Named moves, each a turn or a mirror, and the order they were made in; the first pair answered:
move rav:
[ 11  -6 -14   0 -16   7  -7   0  11 -26  -5   4   3   8   5   9   3   4
  -1  -9   7  13 -11  10   5  12  -4   0  -6   0 -12  -1  12  -8] => [ 11  -2 -16  -5 -17   8  -6   4  10 -26  -8   5   4  12   4  11   3   5
  -1  -8   9   6  -8  11   3  10  -6   1  -5  -1  -7  -1   8  -6]
[ -5  13   6  10   4   2   3  18   2 -10 -14   8  -8   1  -3  -3  12   3
  12   3   6 -31  17  -5   0  16   4   5   8   6  10   1 -17   8] => [ -6  -4  19  31   9  -1  -3  -6   6   3   0   5 -15 -16  -4  -6   6   1
  11  -5  -6   0  -2 -10  10  29   8   1  -1  10 -13   1  -3   5]
[  3   4  13  -2   7   3   3  -9  -3   5   0  -2  -1  -7   5  -6 -14  -8
   8 -15  -6   5 -21   7   1  -4  10   5  -1  -8  -5   5  13  19] => [  4  15   7 -13   4   5   7   5  -5  -2  -9  -1   2   3   7  -4 -11  -5
   8 -12   1 -13 -10   9  -4 -10   7   9   3  -9   7   4   5  22]
move pef:
[ -7   0   4  -7  -2  -5   0   1 -10   5  -5  -1  -3   4   3  -9   4  -2
  -2  -1  -2 -17   5  -2  -1  -2   2   5  13   0   6  -1  -8   1] => [-13  -7   1  -1  -4  -3   2  -7  -7  10   2   3  -3   0   2  -6   3   0
  -6   6  -2  -4  12  -8   0   1  -4   5  10   3   3  -4  -6  -5]
[ -8 -17   1  15 -11   3  -9   4  16  -5   0  -5  14  -1   2  16   5  11
  -2  13   6  11  14  -4  -8  13 -17   5 -11   9 -15  -9  -1   4] => [  5 -14   7  16   0   2 -15  15  14  -9  -7 -10  10  -5   8  10   9   6
  11  -9   6  -1  -8  12  -1  18  -4  -1 -13   6 -19  -1  -2  11]
[  8   2  -1 -20  -2 -20  11  -9  11  -4   7   4   9   4  -8  -5   7 -12
 -16   5  -6   4  11 -12  -6  -9  -7   0   1  -3   9  -5 -17  -7] => [  8 -10   2  -2   1 -21   6 -13  17   1  16   6   6  -6  -6  -5  10 -11
 -14  -2  -9  17   2 -11  -2   3  -8  -9  -5   1  -4  -3 -16 -12]
move Vud:
[  4  -7   8   9   3  -2 -17  -6   3  20   6   2   3  -9  -4   0   6   3
   1   1  -6  17  -4  16  11   0   4   3   1  -2  -1   1  19  -7] => [ 11  11  -1  -8   0   5 -11  -2   3   7  -5   4   6   3  -3   7   0   3
  -6  13   3  10  -1  17   4 -10   0  11   6 -11   9   1  25  -2]
[  2   6 -13   1 -10  13   8   6  -1 -13  -7  -3   0   7  11   3  -7   1
   8  -4  -6 -11   8   9  -1 -12  -4  -4  11  -3  10 -15  -1  -7] => [ -2 -10  -4  15  -7   6   3   3  -2   1   4  -3  -2  -4   9  -4   0   1
  13 -14 -13  -2   5  11   3  -2   0 -12   7   3   3 -14  -9 -12]
[ -6  15  -5 -17   5  -5  -6  -5   3   7   0  11  11   1  -5   2 -10   1
  -3   4   0  -2  18 -22   2   1  -4  15   3   2  14  -5   8   1] => [ -6  11  -1 -11   8  -9 -10  10   3  10   0  12  10   0  -3  -4   4   2
   7  -8   1 -16  21 -13   3   8   1   4   3   7  18  -4  -9   0]
[  0  -3   1  -1  -4  10   4  -4  -4  -4   0   9  -2   5  -4   2  -2  -7
  -2  -1  -1   6  -4   0   2   1   3   1  -2 -12  -5  -4   3   5] => [  2  -1   1  -2  -3   8   2   5  -4  -6  -4   8  -1   6  -3   3   3  -6
   1  -5   1  -4  -5   5   2   2   4   0  -1 -12   0  -3  -2   5]
move vot:
[ -8   3   3  -7  -2  -4  -4  11 -13  -3 -12 -15  -6   1   0   7 -11   2
  -6   4  15  -3  -2   2   0 -11  11  16   8  -8  -1  -3   1   7] => [-10   3  -1  -4  -1  -2  -6  21 -11  -4 -10 -13  -5   1   1   8  -3   3
  -4   2  19  -9   3   6  -2  -7  11  12   7  -4   2  -4  -9   4]
[-17 -18  18  -1  -9   0   2  -1 -14  18  15  -6  -6 -10  -9  -9   8  -1
   6   6  -3  11  15 -18  -2  -5  10  -8   1   7   4  -2   0   1] => [ -7 -18  13  13  -3   4  -7  18  -4  10  12  -4  -7 -13  -3  -6  17  -3
  17 -14   4   3  -2  -1   0   7  15 -20  -4   6  -2   3  -1   0]
[  1  -6  -1   5  -3 -13  22  25   3  -9   3   3   5   5   2  -5  13  -3
   7  -8  11  16 -11   4 -11   2  -9   7   3 -11 -10   3 -19   1] => [  5  -3   6  -3  -2 -15  25   6  -2  -6   2  -2   2   4   0  -8   0  -4
   0  -3   4  27 -20  -4  -8  -3  -7  18   4 -15 -14   5  -5   6]

(two moves a pair)
[ 11  -6  -8   1   5  18   1 -22  32  -7   8  13  -4 -13 -17   3 -14  -6
  11   5   3  26   2   8   5  -3  -3   6 -11 -12  -8  -2  21  -4] => [ 10 -17  -4  14   9  12  -8  -7  34  -2  13  13  -5 -19 -16  -4   2  -6
  25 -11   3  17   2  19   8   9   2  -9 -13  -4  -9   0   3  -6] => vot pef
[ -4   1   3 -11  -2  -6   3 -18  -6  -2  -8  -4  -5   4  -1   0 -12   1
 -14   8  -3  -3  -9 -15   0  -1   2   8  11  -9   8  -3   1   8] => [-12 -14  -7  11  -6  -5  -3   1   5   1   1   4  -1  -1   0   6  10   7
  -9   3   3  -6   5  -8  -2  12  -8 -10   6   3   7  -6 -18  -5] => pef vot
[  9  -9   0  14   2  -6 -12  -3   5   5   3   8   2  -2   0   6   9  -8
  10  -6   9   8  -3   8  -1   2  -1 -11   1  -9  -4   3  -2  -4] => [ 12   3   6  -8   0  -9  -3 -12  -7   3  -7   2   2   6  -2   1  -4 -11
   5   2   5   0  -2   0  -3 -11   3   4  10 -16   5   3   5   8] => pef vot
[ 11   5   7 -23  -2  -7  -3  10  -7  -2  -4  -6   4  16 -11  -6   4   8
  -4   9   0 -33   0   3 -13 -17   4   5   1  12  -3  -8 -20  -4] => [ 18  -8  -2  10   2   4 -11  12  12  -6   4   0   1   2  -6   6   9  10
   2  -7   6 -12 -20  14  -9   4   4 -10 -14  13 -26  -7 -12 -14] => pef vot
[ -2  -6   0   8  -8  -4  -3  -2   2   0   3   6   1 -12  -5  -9   4   9
   2  -3  -9  -4   1  -1   1   4  -5  -1   4   3   2  -4  -6  -3] => [  1   0   0  -3 -10  -4   0   3   0  -4  -3   4   1  -7  -5 -10   3   8
   2  -2  -8 -14   4  -1  -1   0  -3   3   7  -1   9  -2  -6   2] => pef pef
[  5   4   4  -7   2  -1   1   6  -8  -2  -5  -2   0   5   1  -3   2   3
   0  -1  -4 -12  -2   0  -4  -4   5   1  -2  -2   4   2  -4   3] => [ 3  2  5 -4  1 -1  2 -8 -6  1 -1 -3 -1  2 -1 -2 -6  3 -6  4 -9  5 -4 -7
 -2 -4  2  4 -3 -4 -4  0  7  2] => Vud Vud
[ 3 13 -5 -4  0  5  4  8  6 -6 -9 -2  2  6  5  3 -7  0  2  5  5 -4 -7  7
 -1 -3 -1  2 -9 -3  1  0  9  6] => [ -2  -3   3   9   1   0   1  -6   6   6   3  -3   0  -6   2  -1  -8   0
   4   2  -3  12 -11   2   5   5   1  -2 -13   4 -10  -1  12   2] => Vud Vud
[  0   0  -1   5  -7   6  -1  -3   1  -4   1   9  -4  -7   2   2  11   1
   5 -11   3   2 -10   9 -11   5   4   1  -1  -1  -3  -4  -5   3] => [ -6   0  -3   0 -12   5   3 -13  -1   0   4   9  -3  -5  -1   4   6   2
  -2   2   2   8   0  -1 -15   0  -1   6   0   0  -1  -9  -2   0] => Vud vot
